One vector is turned by the same rotation once a tick. Each row is the vector after some number of ticks, and that number follows the row.
The counts run from 0 to 492.
[152 174 173 117  80 137  92 114 140 129 129 144 128 145 103 130 143 118
 187 128  77 110 204 108 156 170  83 167 139 116 104 129 147 120 138 112
 137 172 141 113 120 123  96 137 108 126 134 128  84 151 159 147  72 147
 165 126 169 129 129 153 145 119 155 143  96  89 105 128 126 148  84 102
 141 146] | 116
[133  88 159 119 164 140 138 137 131 146 150 134 172 103 123 120 135 118
 170 170  91  96 142  98 131 120 143 124 109 133  91 149 141 130 169 170
 135 107  82  88  67  71  96 172 120 164 182  88  99 103 124 128 139 124
 131 152 144 135 148 133 116 134 146 136 123 110 135 159 103 186  91 151
 128 100] | 140
[128 181 141 131 129 163 136 113  89 101 151 109 179 144 127  71 169 112
 141 159  95 151 148  93 114  80 127 150 125 108 120 129 109 166 149 114
 112  66  94 138 139 110 121 143 138 180 164  98 152 139 147 174  95 167
 151 101 128 141 112 149 154 133 146 125 118 112 124 158  92  98  99  87
 113 111] | 398
[122 123 170 110 130 139  59 112 117 152 156 125 168 154 139 153 145 104
 152 170 120  98 146 125 119 140  86 130 131 120 125 107 161 129 133 148
 172 143 107 101  84 115  80 170 135 127 114 138  89 132  97 121  76 103
 116 170 172 114 178 120  71 123 123 136 134 107 131 111 116 148  86 146
 163 136] | 252
[171 117 114  99 109 162 145 156 101 106 159 137 184 123  85  98 159 117
 159 116 129 133 125 100 134 110 154 139  90 105 140 132 115 159 147 141
 136  86 104 131 114  80  84 157 121 139 160  81 123 106 167 194 104 129
 171 106 107 132 103 155 127 153 106 139 152  95 116 128 107  84  90 131
  78 138] | 402
[112 174 171 113 150 132  67 103 100 135 145 138 135 163 160  95 127 119
 150 112  90 122 168 107 126 150  98 118 132 134  89 123 120 112 171 130
 120 131 108 114 102 126 120 140 100 158 177 157 114 135 132  91  84 146
 114 147 165 122 124 141 144 167 157 152  86 112 128 145 139 176  97  76
 178 127] | 142
[123 161 173 139 166 146 124 119 101 125 122  89 173 137 140 141 146  91
 160 135  89 136 144 106 147 189 111 146 137 161 103 159  93 136 164  79
 107 121 111 114 105 139  81 143 176 160 122  82 112 175 117 120 111 182
 168 128 178 160 110 145 128 124 136 120  97 125 113 139 130 160 125  85
 106 122] | 282
[151 151 202 100 139 150 125 144 132 121 160 118 192  90  86 127 141  79
 133 160 113 113 151  80 125 170 139 154 158 126 142 160 132 144 133 134
 161 129 103 110 148  85 108 137 148 160 131  88  90 132 127 161  88 115
 133 127 155 109 110 136 102  85 145 124 125 128 114 128  99 161  92 141
 122 141] | 478
[107 149 164 112 126 166  76 100 111 133 151  92 176 151 107 116 159  90
 122 175 103 117 125 106 104  96  86 144 130 111 112 104 159 159 139 134
 140 104 103 115 110 117 106 146 124 140 111 153 120 142 101 128  64 122
 127 126 144 108 161  89 117 111 119 115 136 121  76 135 102 141  64 132
 166 132] | 257
[183  96 148  91 116 156 112 128 118 103 149 133 173 122  84 152 159 108
 121 120 143 118 112 124 145 144 120 132 119 118 157 109 121 146 123 148
 164 101 138 113 139 111  57 160 156 127  98 107 102 121 145 206  62 127
 142 105 136 118 107 114 113  95 107 129 160 119  86  99 103 111  83 144
 104 168] | 374
[167 144 157 162 143 148 120  89 107 158 109 136 126 133 150 171 155 165
 184 147  80  86 168 130 187 133  80 133 134 152  97 117 130 132 142 115
 147 125 153 106 101 135  80 159 174 160 115 124  93 166 154 156 107 173
 138 106 156 156 149 147 157  89 149 126 106 115  93 138 107 162 130  90
 143 158] | 3
[148 101 167  84 143 132  89 144  72 121 191 159 154 145 147 118 106 132
 161 137 128 121  98 103 121 145 137 137 125 124  92 127 110 109 133 156
 177  80 115 126 106  88 104 193  95 133 145 123 117  74 148 113  93 127
 168 134 111 131 155 130  90 162  95 160 158 135 125 121 158 109  99 104
 109 110] | 434
[116 122 132 137 159 133  71 127  58 108 174  96 158 174 154  72 127  96
 149  90 138 157 118 119 108 135 110  95 107 148 126 100  82 155 167 143
 117 117 102 127  84 119 100 158 152 166 140 135 137 146 101 139  69 164
 139 133 123 107 144 122  96 159 103 145  89 132 125 103 127 119 107 120
 124 166] | 65
[134 156 157  95 154 131 109 108 102 111 108 120 183 143 139 183 130 101
 148 122  94 144 121 127 152 125 125 128 128 176  82 133 101 141 176 106
 126  75 121 100 132 139  59 152 140 145 147 150 123 119 136  91 116 149
 136 130 150 136 129 124 128 114 131 159 127 103 128 157 158 137 115  51
 194 120] | 156
[132 106 143  85 163 152 110  99 116 139 172 142 157 140 169 127 116 122
 129 130 125 104 104 134 121  99 108 115 136 129 106  78 100 154 166 136
 141  49 108  94  92  54 132 179 104 170 124 152 133 109 129 158  91 118
 118 144 110 153 163 102 138 157 116 119 126 144  82 139 103 157  91 132
 141 119] | 163
[145 172 151 130 115 128 125 138 138 148 102 129 165 105 135 141 140  96
 176 170  86 114 188 105 152 130 113 138 153 141 111 149 133 161 168 111
 106 156 104  86 112 111  91 162 133 165 154 107 108 154 151 125 118 146
 136 146 163 135 137 175 135 100 153 148  76  95 135 167 126 166 100 105
 159 161] | 310
[143 147 174 117 117 119 106 112 122 110 109 149 140 169 118 114 135 110
 137  68 106 130 186 105 133 147  96 139 136 120  90 117  96 108 177 134
 107 133 138 127  95 118  72 111 136 144 165 116 103 142 170 176  52 170
 165 116 146 110  87 133 133 154 155 152 105  82 131 134 116 164 117 108
 133 175] | 34
[182 153 136  93 112 145 109 132 138 115 140 144 183 126 103 174 138  83
 161 122 124 123 134 127 156 183 127 157 134 162 167 116 115 143 136 103
 156 133 141 111 167  96  56 186 134 136 103  99 112 130 166 152 101 139
 160 148 166 152 122 166 125  85 109 165 129 103 103 126 149 109  79 104
 105 161] | 292
[141 136 159 109 109 140  94 120  72  94 159 139 144 149  87  56 154 106
 143 114 114 150 157  91 102  99 117 157 117  94  97 103 133 113 118 158
 152 104 110 148  98 110 111 150 106 148 164 134 122 107 167 169  51 153
 158  99 104 102 125 119 120 151 122 143 130  93 110 124 133 115 100 110
 118 142] | 231
[149 143 120 115 122 131 127 129 112 159 117 155 159 148 162 162 155 146
 192 139  86 125 144 133 147 129 108 102 103 134 127 163 130 154 190 106
 102 134 105 102 108 131  70 170 130 123 164  99 119 117 122 123 125 134
 140 157 167 174 141 192 143 137 145 156 108  82 144 154 103  94 106 116
 158 145] | 409
[141 109 154  90 147 149 100  98 130 135 189 163 154 144 169  97 116 124
 150 126 104  98 133 122 110 121 121 137 125 125 125  82 117 122 157 160
 148  86 110 109 107  52 147 168  64 173 170 136 134  95 150 136 110 106
 127 153 121 148 156 142 133 163 143 146 133 137 115 146 109 160  83 141
 137 116] | 136
[138 175 159 133 128 150  88 147  69 112 150 130 137 128  99  90 152 124
 163 110 118 142 161  94 142 137 111 150 114 128  91 144 122 117 129 128
 141 139 133 143 125 141 116 162 112 160 178 121  88 138 166 125  75 171
 144  99 139 118 119 152 157 158 137 179  78  95 127 110 152 118 115  89
 130 145] | 313
[150  87 137 100 113 125  74 116 136 150 132 151 156 193 131 153 130 135
 171 114 114 109 127 135 147 151  77 115 110 134 122 114 119 135 174 138
 124 135 134 113  67 107  56 142 109 103 142 157  82 107 114 135  68 124
 126 163 137 115 153 119  97 153 104 137 149  91 103 110 109 140  86 154
 138 159] | 247
[163 120 121  68 103 140  87 106 137 135 138 162 176 163 133 154 142 122
 119 106 125 118 125 147 128  95  88 115 110 106 134  81 133 159 165 157
 138  95 144  93 129  91  77 157  84 115 147 160 110 108 136 166  70  92
 112 147 136 125 146 136 116 129 131 153 139  98 116 118 106 106  67 143
 167 154] | 49
[119 132 186  85 164 129 103 135  75 101 151 119 177 134 113 140 116  91
 138 108 104 157 107 103 126 138 141 125 142 145  74 164  92 125 171 116
 140  59 106 121 132 108  80 140 129 158 168 147 123 101 142  93 102 153
 138 113 131 105  93 115 111 132 123 166 135 135 130 142 159 148 115  62
 161 106] | 155
[145 142 186 109 135 146  87 140 138 124 143 120 193 121 124 134 135  75
 142 132 113 104 134 118 134 199 104 127 146 147 162 127 128 142 153 127
 152 184 116  97 143 111  81 136 143 155 122 104 105 151  99 126  80 127
 125 151 180 105 111 154 115  88 150 145  83 132 109 107 105 154  87 142
 131 172] | 477
[162 138 129 100 110 154 151 103 121 137 143 173 134 128 151 101 156 165
 162 152  96 113 147 103 129  69 121 148 127  90 113 103 130 145 156 148
 128  56 121 111 112  84 119 156  90 151 162 114 139 112 190 193  96 120
 162 112 103 153 137 155 158 144 144 130 139 113 111 163  82 116  98 119
 128 135] | 217
[171 113 162  95 142 175  80  97 130 112 180 149 173 137 137 132 125 116
 140 148 126  88  99 126 128 139 112 130 131 144 154  75 144 146 123 137
 182 107 136 112 148  73 118 162 109 141 108 138 126 100 125 136  89 110
 112 116 130 146 162 112 128 100 107 128 165 158  76 121 108 135  72 142
 127 149] | 460
[146  95 143 103 146 148 112 133  69 116 204 137 135 160 137 139 119 148
 148  95 138 143 107 112 152 155 128 133 102 137 100 124  82 142 156 103
 152  73 135 132 110  93  86 178 122 125 116 124 110  98 142 155  75 150
 175 108 113 137 134 117 103 163  73 119 153 134  90 104 134  81 119 111
  84 127] | 78
[137 154 149 117 135 112 112 104  89 132 142 155 142 162 216  82 121 141
 185 125  73 121 175 104 112 130 118 124 138 121 112 103  95 110 169 134
 119 122 112 115 107 110 119 143 126 159 179 106 146 139 154 145 104 152
 149 150 138 153 136 175  99 157 150 134 110 124 176 153 102 163 123  85
 131 157] | 223
[140 125 142 121 150 139 138 124  73 137 155 158 132 108 138 136 122 165
 183 139 106 119 134 109 148 101 133 122 106 130  60 145 114 116 144 139
 150  59 121 130 106 108 117 181 115 161 180 116 114 101 189 134 132 148
 152 103 121 136 126 133 149 163 140 167 127 108 132 160 137 136 128  72
 148  92] | 326
[169 108 150 122 149 126 140 114  92 121 128 160 156 155 185 142 132 170
 185  95  95 105 140 137 151 161 131  99 105 152 141 134  91 119 179 134
 135 125 130 109 111 106  81 148 161 151 179  98 133 123 148 150 137 160
 124 146 157 157 101 192 128 128 154 154 126 120 156 139 103 139 128  94
 132 163] | 25
[177 126  92 111 126 121  89 121 109 125 120 138 172 176 172 133 108 104
 189 111  94 153 122 128 127 119 117 126 137 157 106 108 105 168 167 123
  97  88 134 119 113 114  65 149 103 141 140 166 149 123 137  94 122 169
 163 136 115 160 139 143 122 130 102 148 155 119 123 148 142 131  81  83
 138 167] | 431
[168 154 164 105 150 158 135 132  95  94 168 133 177 135  89  99 148 121
 138  85 105 146 121  97 159 149 133 149 118 149 102 157  91 135 168 113
 136  90 132 135 144  91  95 119 127 170 167  98 113 122 155 159  96 175
 160  78 132 114  44 133 168 144 143 147 124 132  89 131 109 122 103  77
 112 122] | 484
[123 149 165 110 185 156  84 129  57 122 193 112 178 185 169 136 123 137
 149 121 106 135  77 127 130 162  95 110 109 169 121 139 100 141 178  98
 143 100 110 130 146 130 106 133 145 142 128 129 123 122  85  77 100 143
 140 117 167 149 114 129 131 149 127 130 148 158 112 112 112 108 116  81
 153 116] | 268
[197 156 121  86 115 144  95  92 126 128 123 159 171 179 169 128 117 132
 165  90  96 111 141 155 148 125  90 107 148 139 162  83 119 139 165 129
 137 133 170 101 168 100 102 124 108 144 151 144 137 128 150 159  79 154
 123 141 147 153 103 172 151 109 158 147 140 127 105 116  87 138  88  88
 159 195] | 21
[138 108 150  92 140 128  97 155 131 171 145 140 174 136 164 160 133 147
 186 187  64 109 113 106 136 105 107 117 131 141 102 136 163 168 172 132
 129 116 101  75 103 105  95 163 107 129 143 145 104 112 101  85 122 108
 120 155 143 164 173 125 109 127 130 127 146 143 108 148  89 137  81 137
 174 139] | 437
